M =
[[ 0.70  0.39  0.45 -1.43  0.68 -0.87 -1.19 -1.01  0.29  1.15  0.13  0.35]
 [ 2.38 -0.58  0.24 -2.85  1.63 -1.76 -2.44  5.64 -2.44 -2.40  0.15
  -0.96]]
M[0,0] => 0.70
M[0,10] => 0.13
M[1,10] => 0.15
M[0,5] => -0.87
M[1,0] => 2.38
M[1,5] => -1.76
M[1,11] => -0.96
M[0,9] => 1.15
M[0] => [0.70, 0.39, 0.45, -1.43, 0.68, -0.87, -1.19, -1.01, 0.29, 1.15, 0.13, 0.35]
M[0,11] => 0.35
M[:, 3] => [-1.43, -2.85]
M[:, 4] => [0.68, 1.63]
M[1,8] => -2.44
M[1,4] => 1.63
M[:, 11] => [0.35, -0.96]

W =
[[ 1.07  1.58  0.98  2.12  1.59  3.20  1.81  1.39 -4.39  3.73  4.84 -0.30
  -2.88  2.40 -2.49 -2.05]
 [ 3.37  3.40  0.35  2.55  3.74  0.13  2.20 -2.45 -1.16  5.27  0.84 -1.64
  -4.21  0.90  0.08  3.18]
 [-0.32  2.48  0.16  1.44  3.67  0.74  0.91 -2.91  2.28  4.61  2.86 -1.16
  -2.38 -0.71 -1.89  5.88]
 [-1.67 -2.99  1.30 -3.15 -2.02 -0.97 -2.62  3.66  4.28 -1.58  3.45 -0.73
   3.22 -1.12  2.64  4.37]
 [ 5.08 -0.28  0.14 -0.17 -2.11 -2.71  0.39  1.18 -2.77 -1.92 -5.21 -0.06
  -0.27  1.41  5.23 -3.38]
 [ 4.04  2.94 -1.21  2.61  1.75 -1.30  2.42 -3.72 -3.00  1.47 -5.47 -0.05
  -3.00  0.60  0.81 -2.12]
 [-5.41 -1.93  0.30 -0.93 -0.26  2.75 -1.33  1.75  2.60 -0.12  6.51  0.45
   2.35 -1.14 -3.89  1.77]
 [ 1.28  0.40  0.43 -1.16  1.29 -2.42 -0.94 -0.89  5.13  1.60 -0.02 -1.84
   0.27 -1.58  3.46  7.81]
 [-0.34 -1.90  0.03 -0.12 -3.17  1.13  0.00  2.82 -4.42 -3.40 -0.79  1.65
   1.64  1.42 -0.55 -7.56]
 [ 0.35  1.14 -2.23  1.23  0.47 -2.64  1.33 -5.21  0.40 -2.22 -7.84  1.03
   0.78 -1.84  0.15 -1.81]
 [-1.75  0.16 -1.91 -0.36  0.35 -3.05 -0.31 -4.91  4.43 -2.57 -6.06  0.56
   2.42 -3.32  0.33  2.19]]
W[-11,-16]	1.07
W[-8,13]	-1.12
W[0,-4]	-2.88
W[-1,-6]	-6.06
W[3,-15]	-2.99
W[-9]	[-0.32, 2.48, 0.16, 1.44, 3.67, 0.74, 0.91, -2.91, 2.28, 4.61, 2.86, -1.16, -2.38, -0.71, -1.89, 5.88]
W[8]	[-0.34, -1.90, 0.03, -0.12, -3.17, 1.13, 0.00, 2.82, -4.42, -3.40, -0.79, 1.65, 1.64, 1.42, -0.55, -7.56]
W[-8]	[-1.67, -2.99, 1.30, -3.15, -2.02, -0.97, -2.62, 3.66, 4.28, -1.58, 3.45, -0.73, 3.22, -1.12, 2.64, 4.37]
W[-5,12]	2.35
W[7,13]	-1.58
W[7,0]	1.28
W[9,15]	-1.81
W[7,5]	-2.42
W[:, 13]	[2.40, 0.90, -0.71, -1.12, 1.41, 0.60, -1.14, -1.58, 1.42, -1.84, -3.32]
W[6,7]	1.75
W[0,-11]	3.20
W[10,12]	2.42
W[6,-15]	-1.93
W[-5,-2]	-3.89
W[:, -5]	[-0.30, -1.64, -1.16, -0.73, -0.06, -0.05, 0.45, -1.84, 1.65, 1.03, 0.56]
W[-10,-3]	0.90
W[-6]	[4.04, 2.94, -1.21, 2.61, 1.75, -1.30, 2.42, -3.72, -3.00, 1.47, -5.47, -0.05, -3.00, 0.60, 0.81, -2.12]
W[10,11]	0.56
W[-9,-13]	1.44
W[:, -8]	[-4.39, -1.16, 2.28, 4.28, -2.77, -3.00, 2.60, 5.13, -4.42, 0.40, 4.43]
W[:, 2]	[0.98, 0.35, 0.16, 1.30, 0.14, -1.21, 0.30, 0.43, 0.03, -2.23, -1.91]
W[0,7]	1.39
W[-7,-8]	-2.77
W[:, 14]	[-2.49, 0.08, -1.89, 2.64, 5.23, 0.81, -3.89, 3.46, -0.55, 0.15, 0.33]
W[-6,12]	-3.00
W[7,14]	3.46
W[:, -1]	[-2.05, 3.18, 5.88, 4.37, -3.38, -2.12, 1.77, 7.81, -7.56, -1.81, 2.19]
W[9]	[0.35, 1.14, -2.23, 1.23, 0.47, -2.64, 1.33, -5.21, 0.40, -2.22, -7.84, 1.03, 0.78, -1.84, 0.15, -1.81]
W[4,-7]	-1.92
W[10]	[-1.75, 0.16, -1.91, -0.36, 0.35, -3.05, -0.31, -4.91, 4.43, -2.57, -6.06, 0.56, 2.42, -3.32, 0.33, 2.19]
W[9,-15]	1.14

data = [0.06, 0.11, 0.04, -0.03, 0.10, 0.01, -0.02, 0.05, 0.22, 0.10, 0.16, -0.14]
data[0] -> 0.06
data[9] -> 0.10
data[8] -> 0.22
data[6] -> -0.02
data[7] -> 0.05
data[3] -> -0.03
data[11] -> -0.14
